Each path below is one point turned by a fixed rotation once a step. After each direction that follows a path, write how fast that rotation turns it, in degrees a step (0 if it stays still).
Each turn is a multiple of 5 degrees from 10 to 175, or 0.
Each row of a path follows its step; steps can be skipped.
path 1
step 0: [-10  -4  17 -26   2 -26  10 -13   0  22  -4  29  12  13 -14 -32 -21   7
  15  -9  -9   2   8   1  17 -16  -3 -13   2  27  -2  -2 -12   9 -26  -5
   1  -5  14   6   4   4  13  29  18   6   4  -2  13 -28  14  -5  21 -23
  11]
step 1: [  8  -6  -5   5  10   6  12  22 -16 -18   9   1  14   6  -5  -2  -5 -20
 -26  -9  28  10  13   9 -12  13 -23 -36  26  11   0  21 -21  -6  -7   7
   3   9 -20  14  10 -15 -26 -29   0 -20 -16  -9   2 -13   2  -1  13 -16
  -3]
step 2: [-22 -26  20  -3  -6   9  23  -9 -18 -13  -6  37 -18  16 -16  28   0  -6
  -5   3  10  -3   8  -6   4 -19  -3  -2  -7   1 -11 -16   6 -23  15   5
  12 -26   2  11  -1  15   9  21  15   9  19 -21   3  -7 -37   1   0  -9
  15]
step 3: [-16 -13  18   9   0   1   3   5  22  13 -13   1  17   9  -6  15   5  -6
   7  20  22  24 -22   0  -5  -3 -20 -15 -15  14 -25 -14  19  10  -2  -5
  -9  37   1  10  11 -36  -8  -3 -40 -10 -14 -16  -9 -11  18  -6   6   4
   8]
step 4: [  2 -29  -5  14  -4 -14  11 -21  -7  -2 -23   2  23  -1  13  -2 -28  12
   9  -9  -3 -31  22 -10  21   2 -17   5  20 -25 -24  -8  -9 -12  -6  13
  -2 -17  31  -2  24  -2 -11   4  -4  10  15  -9  -8  -3  11  10  11 -29
   2]
step 5: [ -6  -5  15   9  -8  -2   0   6 -12  -1   3 -25 -12  12   3   2  -3  34
   3  20   2  28  23  10 -13   2 -15 -16   2 -13 -10  20 -20  14  32  17
   6  15   0   7  19   7   1 -21   6 -17 -29 -18  -9 -13 -16 -24  11  20
   6]
step 6: [ -8   7  18  18 -12   9  15 -24  15  18 -20  18 -11  -1  13  29  -6 -10
  12  21  -8 -20  21  -6 -20  11 -27  -7 -11  -8   3 -14 -10  -7  -5   3
   8 -32   1 -33  -8 -31 -10  26  15  -1  -2   4  10  -5  -9  -1  -9  12
 -11]
step 7: [ -6  19  -6 -19   6   6   7  14  -8  23 -19 -32  -5   8  -3  -1 -30 -16
  13   6   7  12  -3 -11 -13  -4   4   2  10 -19   7  -6   1  -3   1  -2
 -43   8   9   3 -14 -10  -6   1 -27  -8   3 -32 -32   3   3 -16  21  23
  13]
step 8: [  8  -7  15 -31  20  17  -8  -8  -8  10 -23   2 -32 -14  29 -13   4  16
   1  -2   2 -30   1 -25  14  15 -20   5   8  -2  10   4 -13   2   4  23
  29  -8   0  -7  26   2   3  20  -2  -5   0 -18  13  19  25  -6   7 -14
  -5]
step 9: [ 21  11  18  -3   8  22   5   5  10   3   1 -37   3   4 -22  -8   9  -6
  -4  40   9  18  22   2 -14  -9  12   5  29  22   0  22 -14  -1  16  -8
   0 -16  18 -12  -5  -4  30   5  -8 -12  -4   9 -16 -17 -12 -18  15 -12
 -19]
step 10: [  1  -9 -10  -4  -3  11 -23  -4   1  -2 -12  13 -12  -3 -10   3   3  -9
 -10   5 -11  -3  -3 -10  -5   2 -29 -16  -1   7   8  19  -8 -11  -4 -24
  21 -29  28  -5 -19 -10 -26   8  -3 -14  44  -8  13  11  14 -14 -22  25
  25]
step 11: [ 20 -16 -12 -26  -1   6 -12  35   8 -16  12   0  -4   0  -6   5  -1  -5
  15 -10   8  10  -6 -16 -21 -11  23  36  -1   4 -17 -36 -20  17  -3  -2
  -9 -19  13   7  -5 -19   9  -3 -13 -16 -14 -22   6  -8   3 -19  24   1
   1]
[ 3  4  0  3 -4  1 -6  4 -1  7 -6  0 -5 -5 -1 -1 -5  0 -4  0  2 -2  3 -3
  1  0 -8 12  7  1  5  2  4  7  7  1 -2 -2  6 -8 -1  4  1  3 -6 -7 -1  2
  2  4 -3  0  0  7 -5] | 25
[  0  -5 -10   6  -3  -5  -5  -1   1  -2  -2  -3   4   2  -6   9  -3  -1
   3   0  -4  -2   1  -2   1   4   3   0  -6 -10  -1  -1   0  14   2   5
   8   4   4   4   2  -5   3   1  -2   0   2   1  -1  -5  -5  -2  -6  -2
  -1] | 45
[ -5  -2   4   9   0  -1   7   3   7   2  -4   9   6  -1   1  -1  -4   0
  -6  -8   3   6  -4   7   8   1  -3  -5   1  -2  -4   1   5   1   0   7
  -1   0   2   0   2   1  -2  -2  -2   4  -3  -4   4   0 -11   0   7  -1
  -1] | 25
path 2
step 0: [ 21  31 -13 -14 -20   5   3  15 -10   6   2  -6  26  14 -24 -22 -14 -12
   9 -14  -3  11   1  13 -16 -16  37  10  -9  -7  24   6 -19 -25  20 -10
  -2 -10  21  19  15 -19  21  27  -7  -9 -30 -13  -1   3  -4  15  18   3
 -30]
step 1: [  1 -13 -25 -13 -13 -12 -12  -9   3   6 -10  -7   6 -25  19  -9 -32 -13
   2 -14  -3  10  28  18  16   7  40  -3   7 -20 -28   1  -8 -16   7  27
 -14  -6  32  23   0 -28 -12 -17  -2 -15  -2   1  12  26   0 -20  12  10
  -7]
step 2: [  0 -13 -21 -34  -6  13  -2 -36  45 -12  -3 -11   3  -2   8   6 -29  -2
 -23   8  -3  13   3   7 -27 -15 -13   7   3 -20 -18   5  -4 -24  13   3
  29 -17   4 -13  -9  -1  15  27  -7 -35   1   8   4  12  -9   2   2 -22
   2]
step 3: [ 17 -11 -18   4 -31  10  20  -2  19   7  34  24 -21   6  -6 -10  -5   0
  18  17   0   2   6  16   0 -22  20 -15  10 -12  18  21  -7 -13   4  13
  -2 -24  -3  10  19  15 -15   3   3 -33  -7  20 -19   2 -48  23   4   5
   4]
step 4: [ -3 -25   9   2  10  13 -16  11   7 -23  -3 -10  -7 -36   4  13  -1  -1
  43  -3  10  27   4  26  -5  -3   3  -3  33 -35   8  -1  -5  -9 -10 -14
  -8 -21  27 -10  -3 -12  -6 -17 -15  -6   3  -3 -31  13  -8  16  39   1
  10]
step 5: [ -5  33  24 -11  -6  -6   1 -10  17 -20  11 -10   1  -6  28  14 -23   6
   8  17  -2  15 -27  -3 -16  15  20  23 -31 -24  23  14 -19   4  22 -29
   1 -27  -1   8   2 -15   5  -5 -14 -21   3  12 -39  14   1  -4 -12   3
   9]
step 6: [  1  14  -2  34  -9  -4  14   3  20  -6 -10  30 -11   5 -32 -25 -10  12
  -1   1  15  19  -6  28   9  -6  44  29 -13 -25  -4  -6 -14   3  12   5
 -15   2  20  -7   7 -33  18  -2  22 -21  18   7 -11  -9   2  17  -8   2
  13]
step 7: [ -6  -2 -27  19   7 -19   8   1  16 -23 -22  12   2 -46   8   5 -13  -9
 -10   8 -20  12  -9  -1  -8   4  -6  13  20   2 -15 -16 -24  10   0  24
  32 -18  13   6  31 -43   0 -11   4  14   1   9 -18  -6 -23 -10  16 -17
   7]
step 8: [ 15   9  -2 -11 -37  -2  -3  -6  11  16 -12  -5  -2  22   0  -1  11 -20
 -38  23   7  23 -26  -4  11   6 -14  -1   4 -18 -10  19 -35 -16   3 -29
  21  -5  19  -1  12 -18   6  -2 -19   9  -3  21 -22 -14 -28  20   4 -21
 -22]
step 9: [ 22 -11  -8  12 -29 -10 -12   2   0   3 -10  17  -6  -5  -9 -14   9  -2
   2  40   1 -10  -7   8  30 -12  45  12  30  -7  -8  26  -3  11   9  19
 -12 -31   4  -1 -28  -4  26  -7 -25  17  10  -2 -14  13  -8   1  18  10
 -15]
step 10: [-13  -9   1 -25   5  -6 -48  21   8  12   7 -18  -3  -5  -3  -9  -1  14
   5  -1 -31  27 -12  17 -17   6  -1  24   0 -15  -4 -14  -9  -5  16  33
  -1 -37 -10   6 -11 -11  24   0 -21   6  12   6 -15 -10   1  -7  23 -34
  -4]
step 11: [ 17   9  20 -11 -16  28  21  -1  14   9  -5   8  -4  28 -10 -15  -4  -8
  -7 -10  -3  -7 -10   2 -39  29  21  -1 -18 -17   4  -3  -1   4  15  28
 -19 -29  26  24  26  -6  14   0 -42  -4   4  10  -3   9 -17   2 -14 -16
 -13]
[ 4 -2 -4  2  3 -2 -2  2 -3  0  1 -6 -4  1  4  8 14 -3  1  8 -1  0 -2  0
  2 -1 -4  3  9 -2  2  7  8 -7  2 -4 -2 -3 -4 -2  1  2  3 -1  4  3 -2  6
  1  4 -8  9  2  2  1] | 70
[ -1   4  -5   7   5  -2   8   2   2   2  -4  -8   0   0   3  -4  -5  -5
  -5  -4  -1  -2   5   1  -2   4  -2   8   2   5  -6  -4  -3  -7   1   1
  -1   3   4   3   7  -7   7   2   4  -4  -2   5   5   4   2   1 -10   6
   3] | 65
[ -1   0   2   5   2   1   5 -11  -1  -2  -2   4  -4  -4  -3  -3   2  -2
   0  -4  -2  -2   9  -3   8  -6   2  -2   7  -3  -3  -2   2   1   4  -1
 -15  -1   4  -4  -1  -3  -1  -6  -7   2   6   1   5  -2   0   0   6   3
   3] | 135
[-3 -3  0 -7 -6 -1  3  4  3  3  2 -4 -5 -7  1 -8 10 -4  0 -2  5 -4  5 -4
 -4 -2 -1  4 -4  1  3  2  0 -1 -1  1  4 -3  3  1  0  2  0  5 -2  3  9  4
 -8 -3 10  2  5 10  3] | 65
[ -7  -4  -3  -3   7  -1  -1   1   3  -3  -2  -2  -7  -2   2   5   0  -3
   4   9 -11   4  -1  -4   0   6  -3  -5   0  -2  -4  -7  -3  -6   7   0
   5  -5   0  -4  -2  -3  -4   1  -3   2  -2 -10   2  -6   5   0  -2   5
   1] | 130
[ -3   0  -5  -2   0  -4  -1   2  -2  -4  -6   1   4   5   6  -2   1   0
  -4   2   8  -1  -2 -13  -9   1  -1   2   0  -8  -6  -1  -4  -2  -4  -2
  -5   1  -5   4   2   5  -1  -7  -7  -7  -2  -2   1  -1   1   2   3  -3
   8] | 120
path 3
step 0: [  8  15   8 -11   8   2  19  23   6  20 -20   2  26  10 -20   4  27  17
  -4  11 -18  10  -1  10 -23 -43  -2 -46 -13   9  31  12  21  -2   7   0
  12  14 -18  -5   6  13  24 -17  29   0   3   7   3   9   3  -6  19 -12
  -7]
step 1: [ -6  15  24  30  -2  27   1 -19  10   4  -3  -2 -10   8   2  22  -1  -3
   2  -5 -12  16   1  12 -14 -13   6 -35 -12 -17  12 -12  -7 -11  40  24
 -23  40   0 -17   2  -5   6   7  -3  25  10  -4   9   3 -17 -11 -32  15
 -29]
step 2: [  3 -19  12  -5   1  16  11 -11   7  13   7   2  -4  11  12  -3  18  12
 -30 -14 -16  50  -9  -1 -13  -3  -3  12   6 -15  11  -6  49  22  -3  13
 -11 -10  15   8   7 -40 -18 -20   1   3  22  -7  24  18   0  -3 -17   7
 -15]
step 3: [ 14 -15  -7 -26 -16   2 -21  31   2  14   7 -17  13   0   1   5   6   8
  16 -11  26  31  -9  -1 -25  30 -11  -9 -24 -36  17  18  10  22 -10  15
  19  19  14   9  15  -7  36  15   4  12   7 -20  -5  -7   9   4  -7  12
 -11]
step 4: [ 33 -10  17 -13  -9 -18  19  13 -21  18 -15  -5   1  -6 -19   1  -9   6
   9  21 -11  -9   5 -24 -16   8  14 -19   6 -29  -7  -1 -13 -24   9   8
  -2 -12   9  -4  -7 -20  19  -7 -41  11  30 -12  32  -4  10  20   7  15
 -30]
step 5: [  3  -9  -9 -26 -10  12  10   2  -1  -3 -42 -12  26  -4   1   7  15  25
   5 -12 -14   6 -28   7  21 -18   3 -36  22  -3  17   5   1  16  -4   8
 -20 -11 -26 -19  -9 -35   4   5 -10   3 -19   0  19 -19  19  32 -14   9
  16]
step 6: [ 23  15   7   6 -30  12 -10 -12  -2  -5  -5 -27   0  -4 -12  18  39  10
  16 -18 -34 -14 -49  -6   0  -8   0 -13 -27   1  18 -17   2 -13  -6  17
  -4  25   9  29  16  -8  -1  10  -6  -3 -15  -8  -2  26  -9  17  13   0
  -7]
step 7: [  5   5  37 -16   7  35  20 -12 -13 -28  -4 -19  27  13 -12 -17  12   7
 -15   9 -22  20  30  -7 -22  13  -2 -16 -13  -5  12  -5 -16 -10 -30  21
   1  18  11 -12  14 -26 -26   1   0  15   2  17 -10  15   4   1  10   6
  -8]
step 8: [-11  -7  22   7 -20  23 -12  18   4  20   0   0  29   7  19 -11 -12  14
  -1  -7 -24  45 -15  25  -1   1  -3 -16  16  -1   6   4  -8   4   8  -5
  24  -1  12 -19  18   9  -5  21 -17 -31   5   5 -11   8   7  12  11  34
 -39]
step 9: [-18   5   3   0   8  23   8  14  29  26   4  -2  18   7   1 -11  14  14
  16 -34 -13 -12  -2 -18 -15   3   1  14   9  -5   1  14 -28  -1  -6   8
 -21  15  34  -4  12  -9  36 -35  -9  -4   8 -16  33  13   8   0  14  32
 -13]
step 10: [  9  -4  -7  -6  -1   4   4  -8  -2  13 -19 -11   0  -5 -21   0  12  12
  -4 -19   8  -2  -1  17  10  -2 -24 -21  21 -29  19  42 -16  17   0   4
 -13   0  19  24   4 -15 -14  -2 -22  27 -10  31  20 -21  11 -31  19  -2
 -37]
step 11: [ 28   2  -3 -11 -43 -17 -15  -6  -5  11 -20 -36  22  -6 -16   6   2 -15
   6 -23 -20  12  -8  10 -14  -9  28  -4 -20  11  24  13   4  10  23   0
  -6   0  -9 -27  -6 -18   3 -16  16 -14  21  15  15  -1   6 -25  32  -5
 -10]
[11  1 -5 -2 -1 -2  4  2 -6  0 -6  1 -3  2  4  5 -7 -7  4  1  4 -5 -3  1
 -1  2  2  7  6 -4  3  3  0 12 -1 -3 -2  4  1  2  0 -5  4 -3 -6 -1  4  0
  1 -5  5 -2  7  4  4] | 55
[-2 -3  3  0  0  2 -6  1  1 -7 -5 -2 -3  3  1 -2  3 -3 -5  6  4  5 -1 -6
 -4 -3  2  4  4 -1  2 -4  2  1  0 -4  3  8  5 -7 17  3 -5  1 -4 -4  1 -2
  3 -1 -7 -4 -4  0  3] | 65
[  8  -3  -9   0   1   3  -1 -10   5  -7  -1  -8   1  -1  -4   8   1  -5
  -3  -3  -8   3   2   0   3  -2   1   4  -3  -1  -3   0   3   4   8   5
  -2  -3   8   2  -1  -2  -3   2   2   4  -4   3  -4   6   1  -7  -4  -1
   2] | 80
[ 3 -1  1  3 -1 -4 -7  8 12  0 -2  0  0 -2 -3  3  4  6  7  3  0 -1 -2 -1
 -6 -4  2 -2 -4  3  1 -1  0  7 -4  3 -6 -1  5  4 -1  8  1  1  8 -5  3 -7
 -5 -1 -1  0  5  8  7] | 125
